Each named move below is a turn or a mirror, shown by a few rows before and after it. Which moves, in which order, take the first row of each later pair to the second? The first pair is answered.
j108:
[19,-17,8,-21,4,-12,12,22,-15,-1,0,4,36] |-> [28,-22,1,-35,15,-3,-16,20,1,-4,9,-3,24]
[-34,5,13,35,-16,30,-29,-45,27,-32,14,-37,-56] |-> [-41,10,12,48,-32,-2,58,-49,-13,-17,-6,1,-27]
[17,-34,-4,-21,4,-8,-31,43,93,-33,6,-30,-10] |-> [8,-27,-5,-4,-26,-45,88,43,34,-17,-9,19,27]
[-12,40,23,1,-5,9,-5,-23,-51,12,5,23,-6] |-> [-8,37,17,-5,5,19,-43,-20,-31,6,14,13,-14]
j9:
[5,19,16,-18,12,-2,-24,-3,-46,4,9,15,17] |-> [-15,1,8,8,-26,-18,38,-2,-9,-8,-9,13,9]
[-28,-67,11,19,-6,-13,40,32,97,-30,-6,6,-24] |-> [6,-35,28,-34,72,33,-87,33,39,-8,18,9,3]
[25,-25,14,-39,4,21,18,9,8,-12,26,4,29] |-> [17,-27,17,-37,-2,19,26,1,3,-12,21,8,32]
j495:
[-14,-7,-12,0,-34,-26,55,2,9,4,-6,19,-7] |-> [-8,-17,-16,-1,-21,-11,2,6,54,-9,-4,-12,-30]
[10,-17,-8,11,-21,-12,20,-9,24,-15,6,-20,-54] |-> [27,-13,-11,-18,15,5,-31,6,20,-8,12,-29,-37]
[9,45,25,31,0,17,12,-42,-42,3,17,49,3] |-> [-6,31,18,55,-30,15,22,-48,6,-18,18,28,-29]
[2,7,12,22,-5,5,25,-9,-35,-6,-4,21,7] |-> [-8,-7,2,40,-13,6,17,-14,10,-20,-5,1,-24]
j65:
[12,17,-1,-25,15,20,-22,0,-38,8,10,-2,-4] |-> [-9,10,-2,11,-22,-2,49,-2,-17,6,3,14,-7]
[-15,-9,-16,40,-23,0,2,-21,54,-22,21,-20,-36] |-> [3,19,-3,2,25,32,-72,-26,-7,0,31,-8,-24]
[-26,-14,-2,22,10,3,19,-18,11,-6,14,-33,-10] |-> [-20,-8,7,3,20,21,-14,-20,-8,-1,20,-35,-6]
[9,19,11,19,15,15,-32,-32,-5,10,20,-21,-37] |-> [2,21,13,30,-6,4,8,-38,-22,11,15,-5,-35]

Between the rows of a pair lie 2 to 3 moves.
[-15,-23,-28,37,-41,-11,65,13,34,-16,-11,-14,-30] |-> [22,-14,-24,-27,34,34,-71,38,11,-7,-1,-35,-6]
j108, j495
[-26,-13,-10,36,-54,-20,84,-9,4,-10,-9,23,20] |-> [-27,-31,-19,38,-60,-24,68,-1,47,-26,-6,5,-10]
j495, j108
[-4,-56,-45,15,-25,-16,-59,26,116,-15,-19,-12,-49] |-> [25,-44,-47,-31,24,4,-116,43,65,2,-20,-2,-11]
j108, j65
[-12,47,16,29,-28,13,-89,-30,-23,14,16,-82,-60] |-> [-15,69,28,42,-44,-17,9,-42,-106,33,4,-22,-15]
j495, j495
[-10,7,-22,69,-59,-4,95,-45,52,-31,-33,-33,-15] |-> [11,10,-18,44,-48,-21,126,-25,7,-10,-46,4,29]
j495, j108
